In the rows, zero is written as 128.
Named moves come first, each a turn or a mirror and shown by rows before and after it. Which of them, in which order, take the first row of each pair that follows to the second? Write the first one first, as in the answered first pair.
U (before |-> after):
[132 103 140 119 173 196  82 186  94  96] |-> [111  96 144 149 184 201  67 150 117 150]
[167 156  69 143 119 140 102  98 111 146] |-> [166 157  70 139 120 141 105 101 104 135]
[119 140 103  90 120 107 130 125 148 140] |-> [115 142  99  95 118 105 133 120 151 142]
Z (before |-> after):
[196 109 103 158 184 158 147 121 108 131] |-> [161 111 109 161 204 170 139 126 111 131]
[124 134 132 120 135 137 168 184  91  62] |-> [141 133 131 121 121 129 174 179  89  61]
[ 91 147 159  98  56  87 119 141 137 170] |-> [123 149 140  97  57  78 132 127 139 172]
L (before |-> after):
[151 133 159 102  99  95 112 137 145 101] |-> [136 123 178 120  99  99 117 137 147 110]
[150  94 177 136 128 190  79 160  60 126] |-> [176 114 143 105 127 190  72 158  55 113]
[115 116 140 135 103 120 141 154 146 166] |-> [141 137 108 102  99 121 140 152 142 155]
[146 148  95  90  95 108 129 107 143 186] |-> [107 123 145 146  97 110 136 108 146 201]
T (before |-> after):
[ 73 169 100  61 131 166 126 155 137 122] |-> [ 71 165  97  87 128 167 108 119 162 172]
[198 103 128 167 158 150 100 122 101 129] |-> [186 130  94 122 139 109 164 146 105  75]
[ 93 125 127 161 185 126 143 115 165 140] |-> [ 98 118 144 162 195 150 123 142 137 114]
[145 132  81  92 166 138 111 134 108 107] |-> [134 136  72  95 154 117 130 107 138 139]
H (before |-> after):
[100 116 114 141 124 145 139 129 142 108] |-> [105 121 105 143 130 151 139 131 141 110]
[135 122 152 140 111 129 105 112 124 165] |-> [143 118 144 148 122 126 117 102 127 161]
[175 125 132 111  96 137 117 184  97 101] |-> [167 114 152 133  83 118 131 180 111 108]
[130 117 146 150 152 150  97 137 129 118] |-> [126 118 147 148 149 147  96 134 126 119]
Pairs:
Between the rows of a pair lie 2 to 3 moves.
[115 177 133 106  74 114 114 155 133 177] |-> [153 167  81 139 149 104 170 104 146 164]
H, H, H
[147 128 153 149  86 136 108 144 122 159] |-> [132 134 156 140 105 143 113 175 105 119]
T, U, T
[ 67 130 154 131  94 105 129 140 163 152] |-> [ 77 133 156 116 101 120 122 178 127 104]
T, T
[149  98 192 192 147 151  92 138 125 146] |-> [183 122 180 130  64 120  87 163 126 135]
L, H, H
[ 94 107 182 163  97 126 122 112 140 190] |-> [127 154  99  78  78  92 169 113 147 146]
T, L, T
[142  95 112 190 153 123 132  59 181 217] |-> [191 119  73 135  98  78 182  75 180 165]
U, T
[152 131 103 123 168 134 107 115 156 150] |-> [167 132 107 117 162 134 103 119 146 145]
U, T, T
[104 134 177 119  83 140  73 160 124 157] |-> [ 83 137 176 112  97 135  89 181 112 135]
T, U, T
[145 148  77 114 228 194  84 119 105  90] |-> [100 156  55 119 236 164 129  84 158 129]
U, T, U
[129 121 144 149  96 134 111 124 137 169] |-> [151 136  94 131 138 136 123 103 147 157]
H, L, Z
[169 155  73  79 162 136 134 132 106  85] |-> [103 106 175 168 162 136 150 166  89  79]
L, U
[ 75 140 162 125 112 118 141 141 138 166] |-> [ 82 150 149 110 103 106 158 158 135 141]
T, U, T
[113  94 162 180 187 159 102 140 110 145] |-> [ 60 122 128 146 151 101 177 129 164 154]
T, T, Z
[133 132 174 139  81 123 115 121 144 142] |-> [128 129 184 146  89 130 108 121 134 141]
T, U
[109 152 139 112  74 139 119 199 105  81] |-> [ 77 138 158 135 110 167  95 198 107 106]
U, T
[142 150  99 123 157 144 121 106 144 148] |-> [154 146 109 122 158 155 104 117 125 139]
U, T, T
[169 140 118 131  92 117 114 135 124 164] |-> [133 123 156 164  98 114 136 150 121 153]
T, T, L
[ 92 103 165 140  98 131 119 128 136 157] |-> [127  91 134 162 155 128 166 123 121 111]
T, H, H
[120 143 111 107  77  95 134 124 150 206] |-> [128 123 151 111  69  92 153 190  90 120]
T, T, H
[120 126 132  96 115 183  69 160  75  78] |-> [ 51  96 181 172 107 144 109 120 132 156]
T, L, T
[121 101 147 129 125 135 111 150 107  80] |-> [129  89 139 163 148 131 112  91 140 135]
Z, U, H
[144 146  65  52  82 117 132 145 131 104] |-> [ 99 117 100 128  83 101 138  89 182 195]
H, U, H
[174 142 106  91 172 136 144 133 110  83] |-> [178 145 114  86 150 133 139 143 102  78]
L, Z, L
[ 88 117 191 161  90 118 115 137 147 152] |-> [169 152 116  89  61 106 118 130 141 125]
Z, L
[109 131 123 130 163 169  78 112 120 158] |-> [ 80 135 115 126 169 155 102 113 131 156]
T, U
[108 116 168 126  75 127  85 156 115 144] |-> [185 113 138 126  71 121 102 131 108 123]
Z, Z, T
[144 146  92 124 145 127 148 123 142 161] |-> [137 131 112 146 128 111 159 125 154 169]
L, U, T
[ 95 138 166 111  89 134 116 178 112 118] |-> [148 142 119 128  90 115 132  96 161 185]
H, L, T
[128 134 152 137 101 122 145 149 116  79] |-> [174 149 113 117 101 136 109 111 131 113]
T, T, L
